One turn sends every row of this set to another row. A few are shown first. Where does it send the rows asked after them?
k424: [  1  19 -19   4  -1  18  22  -7  15   5   6 -19  11  13  19   0  12   1
 -26   6  -3  -5   4]
k735: [-31 -12  -6  -9  -8   6   5  -7   5  10   3  -6   7  -1  -7  -8  -3 -14
   9   7   5  -4  -5]
k666: [-20  19 -12  15  11   5  19  10  13  13  15   5 -13   9  10  -1   0  12
  -4  34  -5  -5  24]
k555: [-26   2 -12   5   7   8  12   6  21  32  14 -17 -15  11  -2  11  -4  11
  -2  10  26   3   2]
k875: [  0   9 -13   4  -2  31  18 -10  26 -11  11 -19   5   9   5  15   3  -4
 -21   5   6  -2   1]
k174: [ 10  -2  -7   5 -22  12   5  -9  18  22   2   6  17   4  10   2  -2 -11
 -10  11  13   4   6]
k361: [ -9   5  -5  -3  10  24   3  11  13  -8   6  -8   1 -11  10  -6   5   0
  -4  -2 -16  10  -7]
k9: [-25  12  -1  16   8  18   0  17  18   6  19  -1 -12  12  15  15 -11   0
   9  14  19   7   8]
k20: [ -6   0  -7   4   8  11  22  14   1  34  20  -1  -5  -7   2  11 -11  18
 -12  24  10   6   7]
k68: [  6  -1 -12  -2 -15  11  16 -10  22   2  18   0  20  -1  14   8 -12 -11
  -5   5  12  -8  18]
k942: [ -5  14 -13   2   2  24  18  -6  -4  -4   5  -7  20  20  11   9   4   0
 -24  16  -2  -8   2]
k264: [-15  18  -9  17   7   9  28  10   3   7  25  -4 -10   6  16   6  -8  11
   4  31   2  -5  20]
k12: [-17  -7  -8   1 -15   3  12 -11  19   7   4 -12  -5  -5  -2 -15   5 -13
  17   6  -3  -2   2]
k508: [-16  -6 -12  -8  -3  29   9   4  26  -1   3 -22   0  -7   4   3  -7   4
  -8  13 -17   8 -12]
k914: [-18 -12  -9  -8 -20   4  21  -2  17  12  11 -15   8 -14  12  -3 -12 -11
   6   9  -9  -7   2]
k782: [-28   5 -11  -6  12  27   0   6   4 -13   3 -10   8   7   6  -2   0  -2
  -2   6 -12   3  -7]
k802: [-13   5  -1  11   8  11  18  13   3  35  14   9 -11  -7  -2  15   2   6
 -21  20   7   4  11]
k675: [-25   4 -17   6  13   0   6   5  25  32   9  -3 -16  15  -5   9   3  10
  -2  10  14   0  15]
k697: [ -1  -6 -10  -5 -13   8  11 -15   2  17   4   7  24  10  -2   2  -6  -5
 -10  18  15  -8   7]
k351: [-27  13   6  18   9   9   2  20  17  14  11   8 -14   7  13  16  -2  -6
   1  11  10   1   9]

k508 goes to k875
k942 goes to k697
k20 goes to k555
Now these:
k12 goes to k361
k802 goes to k675

One turn sends every row of this set to another row. A few are shown first. Where does it send the rows asked after them?
k320: [  3  10   7 -10  15  -4  17  -1  -7   0  18   6  -3  11   5  11 -15]
k731: [  5  18  -2  -4   7  -6  -2 -22  -3  -6   6  10  -9 -21  -4   4 -14]
k58: [ 14  -5  -6 -19   1  15   0 -12   8  -5 -11   2  -3  -1  -5   0 -15]
k519: [  5  -7   9  -1   4  -3  -8  -5  10  17   8  -4  14   0 -23  -8 -10]
k159: [ -3  17 -25   4   3  -9  -2 -11  10   3   7   0   6  -3 -12  11 -18]
k133: [ 14  14   3  -3  15   5  -7  -3   5   9 -17   0  -4 -11  -5  -5 -20]
k826: [  1  -3  10 -16  -9  -2 -12  -8  -8  -1  -1   3  -7 -26   4  -2  -4]
k583: [-10  24   1  -6 -10   3 -15  -1   1  -3  19  -1  -1  -9  11  -5   1]
k636: [  0   1  11  -8  -9  17   6 -20   5  -6   0  -1 -12  -9   0   4   7]
k147: [ -7   3  -7  -4  -2   0  11 -16   4   9 -10  -7  11  22 -10  15  -1]
k445: [-10 -10  -9   7   4  -8   8 -15  -9  -1   1  -3  -2   1  22  18   5]
k866: [ -3  37 -12   5  11   2   2  -5  -2   3   7   4   6   3  -2  -4  -7]
k156: [ -4  14  16   1 -15   5 -11  -4  -7   3  26  -3   2  -9   6  -7  -4]
k379: [ -2  11 -23   9   6  -6 -10  -4 -10   1  -9   4   8  -1 -20  -4  -3]
k260: [ 7  1  2 13 28 -6 -8  7 -1 17  7  0  0 14 11  4 -4]
k659: [ -7  -7 -11   1  -9  -1 -12 -18  -5   3 -15   0  14  11 -12  -5  -1]
k818: [  6  34   5   8   8  -3  -4  -5  -6   6  17   2   5   4  -3  -4 -18]
k998: [  4   2   9   5   8  -2   2   0   3  16  13  -6   9  -4 -27  -4   2]
k575: [  8  14   0  -5  15  -1  14 -23  -9   3 -16   8   1   2 -10   6  -8]
k899: [  3  -1 -12   3 -13  -3   1 -11  -7 -10  -2   0 -10  -5  19  13   9]
k206: [ -7 -11  16  -2   0   0   8   6  -7  15  10  -2  10  -8  11  -6 -22]
k924: [  1  20  20   6   6   6   1 -11   3   7  -7  -4 -13 -18  -2  -1   1]
k710: [  0  -9   7 -12 -15  17   1   2 -12   6   7  -5  13   9   2  -6  -2]
k334: [  6  -6  10 -12   0  -5 -10  -8  12   7  19  -3   7   8 -18   1  -5]
k738: [  4  -8  13 -17   1   4   3  -8 -13   7 -25   0   3  -2  -1  -1   1]
k46: [ 12  12  -4  -5   8  12   6   2 -12   9  -1   1  16  21  -9  -5 -15]
k793: [ 14  -6 -15  -5  -6  -8  -8  -4  -5  -5 -17   0  -2   7  20   8  -7]
k342: [  7 -20 -11   3  16   5  -5  10  -2  10   9   0   5  11  12   1  -4]
k759: [-10  -1   5 -17 -16  12 -10   2  -2   4  -3  -5  13   7  12 -11   2]
k381: [ -4 -19  -3  10   5   6  -4  -7   2   6  23   0   1   3  17   3   2]
k596: [-11  -1  14 -10 -13  -5  -8   5  -3  15  -9 -16   5   4   1   8  13]
k56: [ -1   3  13 -10   5  -8   0  -5   0   3  23   5  -1   0  13   3 -28]
k432: [ 10  10  -8  13   5 -15  -7  -7  -6  10 -24  -1   1   1  17   4 -11]
k299: [  6   3  10  -7   4  -3  -1  -4   6   5  23  -4   2   4 -23   5   7]
k797: [ -8   1   1  14  11 -17   0  -7 -11  11  -6  -7  -2  -4  24  13   2]
k923: [  2 -13 -22  -1   8 -12  -1  -6  -7  -3  -1  -1   1   2  21  15  -8]
k103: [ -1  14  -4  22  -4 -10   4 -13  -8   5  -9  -2  -7 -11  17   9   5]
k509: [ -3  -2  10  -1  11   5  25   9 -16  12   6  -2   5   4   2   3  -8]
k580: [ -4  21  -5   4   1 -13 -22  -1  -9  -3   0  -2  -8  -5 -11   3  11]
k504: [-5  1  9 20 16 -4 -6 -9  3 13 19  0 -4  8 15  7  1]
k945: [  2  -3 -11   5  16 -19  -9   1  -8   8 -10  -3  -1  -3  22  10 -11]
k661: [-11   3   7  -6 -14  -8 -24 -16  -5  -2  -4  -3   0   8  -3   0  12]
k980: [ -2  11  -9  -4   4  12   6  -2  -5  11 -15  -1  20  18  -2  -9  -6]
k25: [ -5  12  -3  -3  -7 -13 -20  12   2   7   7 -10  -2 -19  -2   5  -5]

k432 goes to k793
k661 goes to k580
Now these:
k509 goes to k206
k260 goes to k342
k945 goes to k923
k866 goes to k980
k738 goes to k826
k710 goes to k156
k596 goes to k25
k998 goes to k519
k58 goes to k636

